One turn moves every row onto another: examples first, then more rows asked
Tano: [-1.05  1.32 -0.14  0.25 -1.93  1.99 -0.25  2.40  1.16 -0.97 -0.56  0.69
  0.79  3.87 -0.36 -0.82  1.35 -0.72  0.63]
Vezu: [ 0.51  0.41 -0.92  1.01 -0.43  2.94  0.12  0.80  2.60 -0.08 -1.79  1.45
  1.30  1.72  0.38 -0.23  0.45  0.67  0.90]
Lem: [-1.57  0.44  0.50  0.78 -2.31  1.77 -0.70  2.38  1.23 -1.05 -0.54  0.74
  0.56  3.05 -0.31 -1.51  1.47 -0.08  0.50]
kavo: [ 0.17 -0.13 -0.79  0.52 -0.46  3.14  0.69  0.39  2.63 -0.51 -1.25  1.11
  1.25  1.63 -0.15  0.11  0.23  0.74  0.60]
Zige: [ 0.53 -0.64 -0.17  1.08 -0.34  3.32  0.38  1.37  3.21 -0.32 -1.34  0.74
  0.84  1.74 -0.37 -0.15  0.38  0.37  1.24]
Kider: [-0.04 -0.25 -0.35  1.27  0.20  0.26 -0.94  2.20  1.05  0.80  1.24  1.01
  1.21  0.34 -1.16  1.32  0.79 -0.30  1.67]
bifop: [ 0.74  0.46  0.53  0.86  0.29  1.51 -1.80  0.53 -0.40 -1.34  1.04 -0.31
  2.58  2.42 -0.04 -0.64  0.16 -0.23  0.09]
baze: [ 2.11  1.15 -0.29  1.73 -1.82  1.20 -0.87  3.19  1.50 -0.97  1.46  1.42
  1.28  1.29  0.18 -0.24  0.52 -1.19 -0.10]
gege: [ 0.19  0.87  0.18  0.16  0.23  1.36  0.58  1.38  2.10 -1.28  1.27 -2.11
  0.97  0.83 -0.13 -1.99  1.24 -0.27 -0.14]
Bega: [-0.04  0.92 -0.29  1.37  0.10  2.10 -1.98  0.64  0.05 -1.74  1.04 -0.31
  2.76  2.05 -0.43 -1.03  0.69 -0.50 -0.60]
lasan: [-0.58  0.28 -0.69  0.72 -0.53  0.19 -0.82  1.83  1.50  1.10  1.32  1.26
  0.98  0.36 -0.73  1.30  1.66 -0.88  1.15]
nagaz: [ 1.90  1.38  0.47  2.07 -0.87  1.50 -0.95  3.62  2.38 -0.93  1.08  1.23
  1.21  1.72 -0.32  0.23  0.77 -0.98 -0.31]
dirol: [ 0.01 -0.31  0.43 -0.19  0.35  1.39  0.05  1.89  1.76 -1.03  1.30 -2.07
  1.14  0.75 -0.93 -1.68  1.79  0.41  0.50]
tikos: [ 0.42  0.54 -0.24 -0.32  0.30  1.53  0.15  1.72  2.34 -0.56  1.93 -2.01
  1.16  0.70 -0.47 -1.72  1.11  0.14 -0.26]
zit: [-0.49  0.03 -0.95  0.86 -0.01 -0.41 -0.97  2.32  0.92  0.81  1.23  1.09
  1.01  0.67 -0.49  1.07  1.33 -1.01  0.47]

Tano goes to Bega
tikos goes to lasan
Now these:
Zige goes to dirol
nagaz goes to Lem
zit goes to Vezu

One turn moves every row onto another: examples first, then more rows asked
nofa: [-1.09 -0.83 -0.66  0.28 -0.47 -0.72  0.33  1.16 -1.13  0.30  0.23 -0.12
  0.87  0.45 -0.87 -0.46  1.24 -0.33 -2.05 -0.71  0.41 -1.17  0.38 -0.18
 -0.94  1.97 -1.61  0.93 -0.25  1.04  1.05 -0.89  0.40  0.10 -2.57 -1.14]
karun: [-1.44 -0.13  1.34 -0.13 -1.23 -0.82 -0.49 -0.58 -1.01  1.20 -0.73  1.05
  1.80  1.48  0.06  0.87  0.12 -0.03  1.05 -0.45  1.18 -1.18  0.30 -0.62
 -0.94  1.07 -1.27  0.87 -0.66 -0.75 -0.16 -1.19  1.00  0.13 -2.32 -0.43]
Gena: [-0.89 -1.27  3.65 -0.94 -0.89 -0.19 -0.28 -0.48 -0.13  1.19  1.06 -0.06
 -0.73 -1.01 -0.85  1.41 -0.16  0.08 -0.22  0.02 -1.00 -0.15  0.78 -0.59
 -0.50  1.29  0.56  0.57  0.86 -1.00 -0.50 -0.74  0.76 -1.63 -1.58  0.44]
vurim: [-1.14 -1.69  2.88 -2.24 -0.60 -0.58  0.80 -0.21 -0.52  2.10  0.61  2.00
  0.69  0.04 -0.60  1.62  0.64 -0.06  0.34 -0.48  0.53  1.38  0.23  0.26
  0.39  1.44 -0.57 -0.80  1.08 -0.78 -0.81  1.58  1.20 -0.53 -1.59  0.28]
Gubad: [-0.92 -0.69 -0.24 -2.10 -1.74  3.60 -1.14 -0.46 -0.71  0.51  0.42 -0.57
  0.99  0.49 -0.03  0.77  0.98 -0.44  0.01 -0.42  0.18  0.95 -0.21  0.39
 -0.18  1.67 -0.35  0.68  0.10  0.87 -0.87  0.15 -0.05 -0.52 -2.10 -0.54]
pon: [-1.71 -0.57  0.11 -1.79 -0.03  0.01 -0.39 -0.25 -1.17 -1.22 -0.41 -0.89
 -0.58  0.44 -2.38  0.31  1.80 -0.87 -0.28 -1.18  0.50  0.77 -0.30 -1.08
 -0.76  1.28  0.13  1.16  1.13  1.87 -0.56  0.19  0.50 -1.10  0.14 -0.16]
totoz: [-0.18 -0.23 -1.36  0.24 -0.78 -0.39  1.88 -0.01 -0.75  1.83  2.00  1.86
 -0.55  1.49 -1.07 -0.06  0.68 -0.86 -1.35  0.58  0.27 -0.31 -0.62  0.38
  0.40  1.34 -0.44  0.12 -0.23  1.73  0.29 -0.10 -0.21  0.76 -2.23 -0.69]
gitum: [-1.91 -0.14  0.02 -1.49  0.37  0.06  0.41 -0.22 -1.65  0.12  1.09  0.34
 -1.94  0.14 -2.04  0.18  1.72 -1.18 -0.54 -0.70  0.18  1.99 -0.44 -0.16
  0.22  0.64 -0.11  0.03  2.16  1.22 -1.14  0.59 -0.18  0.04  0.02 -0.64]
vufi: [-0.23 -1.26 -1.32  0.16  0.32 -1.13  2.43 -0.11 -0.11  0.57  0.38  0.01
 -0.19  0.57  0.16  0.56  0.82  0.40 -1.33  0.02  0.34  0.25 -0.02 -0.31
  0.10  3.53 -0.13  0.34 -1.44  0.93  1.40 -0.43  0.34  0.23 -1.50  0.13]
filel: [-0.14 -1.76 -0.90  0.47 -0.24 -0.55  1.72 -0.51 -0.62  0.19  0.57  0.42
 -0.78  0.05  0.36 -0.64  0.54  0.75 -0.35 -1.01 -0.54  0.76 -0.06 -0.04
  0.04  3.42 -0.21 -0.04 -1.03  1.04  1.57  0.10  0.32  0.12 -1.96 -0.69]
Zav: [-0.39  0.22 -1.26 -3.03 -1.75  1.83  0.02 -0.76  0.19  0.33 -0.18 -0.17
  2.06  0.83 -0.05  1.01  1.46 -0.03 -0.53  0.93  1.16  0.95  0.18  0.41
 -0.07  1.34  0.64  1.39  0.24  1.17 -1.21  0.27  0.85  0.06 -1.72 -0.37]
pivis: [-1.19  1.12  1.73 -0.02 -1.03 -1.40  0.25 -1.17 -0.36  1.64  0.19  1.56
 -1.03  0.53  0.03  0.92 -0.85  0.40  0.21  0.74  0.52  0.23 -0.41  0.45
 -0.10  0.40 -0.82  0.46 -0.25 -1.13  0.04 -1.22 -0.27  1.46 -2.07 -1.08]
kupeb: [-0.77 -0.73 -0.93  0.39 -1.25 -0.60  0.61  0.47 -0.35  1.11  1.73  1.38
 -1.17  0.81 -0.31 -0.44 -0.18 -0.14 -1.19  0.51  0.81  0.14 -0.99 -0.16
  0.48  1.61 -0.93  0.68  0.37  2.24  0.62 -0.34 -0.43  1.10 -2.25 -1.49]
vutid: [-1.31  0.49 -0.53 -1.81  0.62 -0.74  0.72  0.28 -1.67  0.37  1.06 -0.07
 -1.34  0.44 -2.03  0.79  1.52 -0.84 -0.72  0.00  0.89  1.67 -0.16 -0.12
  0.20  0.32  0.55  0.48  2.18  1.44 -0.86 -0.09  0.12  0.05  0.69 -0.40]
zak: [-0.56  0.22 -0.18 -2.17 -0.60  2.52  0.54 -0.90 -0.11  1.02  1.01 -0.73
  0.90  0.26  1.28  0.10  2.02 -0.72 -0.68  0.16 -1.24  1.13  1.30  1.56
 -0.60  2.30  0.24  0.53  1.18 -0.16  0.17  0.76 -0.18 -0.45 -1.67 -0.09]
Bura: [-0.38  0.50 -0.76 -2.21 -0.43  2.36  0.18 -0.06 -1.48  1.63  0.79 -1.17
 -0.09 -0.41 -0.03  1.87  0.65  0.15 -1.17  0.49  0.17  1.76  0.69  1.47
  0.48  1.31  0.18 -0.14  0.17 -0.43 -0.56 -0.60 -0.33  0.38 -1.53 -0.58]
Ropek: [-1.32 -0.26  1.27 -0.26 -1.24 -0.90 -0.34 -1.39 -0.70  0.90 -0.82  1.66
  1.78  1.20  0.04  0.32  0.26 -0.21  1.12 -0.54  0.71 -0.90  0.20 -0.70
 -1.13  0.80 -0.95  0.78 -0.62 -0.74 -0.46 -0.59  1.43  0.11 -2.64 -0.77]
bisuz: [-0.94  0.00 -0.08 -2.09 -0.58  1.74  0.19 -0.40  1.28 -0.27  0.68 -1.29
  0.72 -0.48  1.60  0.38  1.44  0.24 -1.39  1.07  0.03  1.20  0.50  0.35
 -0.68  1.96  0.78  1.78  1.31  0.40 -0.15 -0.77 -0.04  0.11 -1.16 -0.52]
Neza: [-1.64 -0.61  0.17 -0.79  0.36  0.15  1.21 -0.02 -0.99 -0.30  1.18 -0.93
 -1.44  0.74 -1.05  0.38  2.01 -0.54  0.20 -0.53 -0.53  1.48  0.43 -0.69
 -0.08  2.40  1.06  0.91  1.62  1.12 -0.32 -0.42 -0.11 -0.91  1.02  0.77]
Ginep: [-0.19 -0.79 -1.15 -0.22 -0.21 -1.02  0.68 -0.32 -0.86  0.16  0.20  0.73
  0.96  0.24 -0.84 -1.20  1.34 -0.68 -1.71 -0.82 -0.03 -1.14  0.34 -0.07
 -1.27  1.24 -0.72  0.64 -0.11  1.41  0.99  0.12  1.15 -0.14 -2.87 -1.51]
vire: [-0.62 -0.10  2.62 -1.98 -1.53 -2.27  0.88 -0.50 -0.13  1.65  0.15  0.47
  0.47 -0.12 -0.91  1.41  0.49  0.44 -0.19  0.72 -0.25  0.44  2.05  0.31
  0.00  1.85  0.78  1.12  1.60 -0.80 -0.40  0.71  1.54 -0.80 -1.50  0.54]
fevu: [-0.51 -1.60  2.69 -1.66 -0.42 -0.56  0.54  0.93 -0.14  1.15  1.15  1.09
  0.78 -0.53 -0.34  1.99 -0.01  1.34  0.48  0.03  1.30  0.73 -0.37 -0.63
  0.14  0.33  0.90  0.03  1.02 -0.31 -0.81 -1.07  1.32 -0.57 -0.44  0.01]
lig: [-1.48 -0.46 -0.19 -1.43  0.45 -0.59  1.22 -1.05 -0.63 -0.24  0.69 -0.35
 -1.28  0.66 -0.83 -0.03  1.91 -0.94  0.20 -0.36 -0.42  1.85  0.54 -0.64
 -0.10  2.57  0.97  0.92  2.09  1.45 -0.30  1.04  0.38 -0.86  0.62  0.56]
Pinu: [-1.17 -0.27  2.16  0.09 -0.04 -0.72  1.17 -1.29  0.63  0.85  0.21  1.30
  0.48  0.96  2.01 -0.07  0.53  0.50  1.35 -0.42 -0.17  0.07 -0.16  0.21
 -0.96  2.11 -0.55  0.32 -0.22 -1.19  1.34 -0.64  0.00  0.32 -1.18 -0.11]
tezoz: [-1.36  0.03 -0.27 -1.90 -0.37 -0.17  0.43 -0.08 -2.01 -0.66 -0.29 -0.53
  0.00  1.12 -2.74  0.25  2.53 -0.88 -0.03 -1.30  0.18  0.83  0.48 -0.13
 -0.52  1.35  0.21  0.84  1.13  1.51 -0.57  0.74  0.58 -1.01  0.19  0.20]
Digo: [-1.17  0.13  1.88 -0.12  0.03 -1.19  1.82 -1.07  0.76  1.06  0.00  1.27
  0.97  1.38  1.81  0.45  0.86  0.47  0.88  0.13  0.20 -0.01  0.04  0.32
 -0.88  2.21 -0.46  0.53 -0.38 -1.30  1.11 -0.78  0.12  0.60 -0.99  0.31]
lari: [-1.00 -0.75  3.98 -2.37 -1.37 -0.33  0.21 -0.59  1.62  0.14  0.21  1.46
  0.13 -0.14 -1.38  0.77  0.82 -0.09 -0.41 -0.03 -0.10  0.19 -1.08  0.19
 -0.78  0.73 -0.25  0.70  0.79  0.07 -0.23  1.03  0.24 -0.78 -1.53  0.04]
vozub: [-0.58  0.05 -0.89 -2.68 -0.62  1.36  0.08 -1.65  0.12  0.39  0.07 -0.23
 -0.39 -1.23  0.41  0.85  0.50  0.18 -1.41  0.85  0.30  2.46  0.09  0.73
  0.31  1.13  0.57  0.35  0.62  0.20 -1.24  0.46  0.47  0.84 -2.25 -1.38]
Vupor: [ 0.01  0.48  3.34 -2.23 -1.79 -0.48  0.62  1.12 -0.15  1.25  0.63  0.69
  0.92  0.83 -1.42  1.44  0.84  0.93  0.42 -0.19  0.30 -0.25  0.16  1.28
 -0.45  0.63  0.18  0.68  0.96  0.04  0.78 -0.11  0.12 -0.89 -0.44  0.57]
zad: [-0.90  1.36  1.46 -0.27 -0.71 -1.42  0.71 -1.64 -0.64  2.14  0.22  1.89
 -0.80  0.90 -0.14  0.97 -0.50 -0.18  0.18  0.59  0.30  0.06 -0.23  0.78
 -0.17  0.37 -0.76  0.08 -0.40 -1.22  0.08 -0.63 -0.07  1.15 -2.23 -0.79]

Neza goes to vutid
bisuz goes to Bura
nofa goes to vufi
Now these:
Ropek goes to Pinu
vurim goes to lari

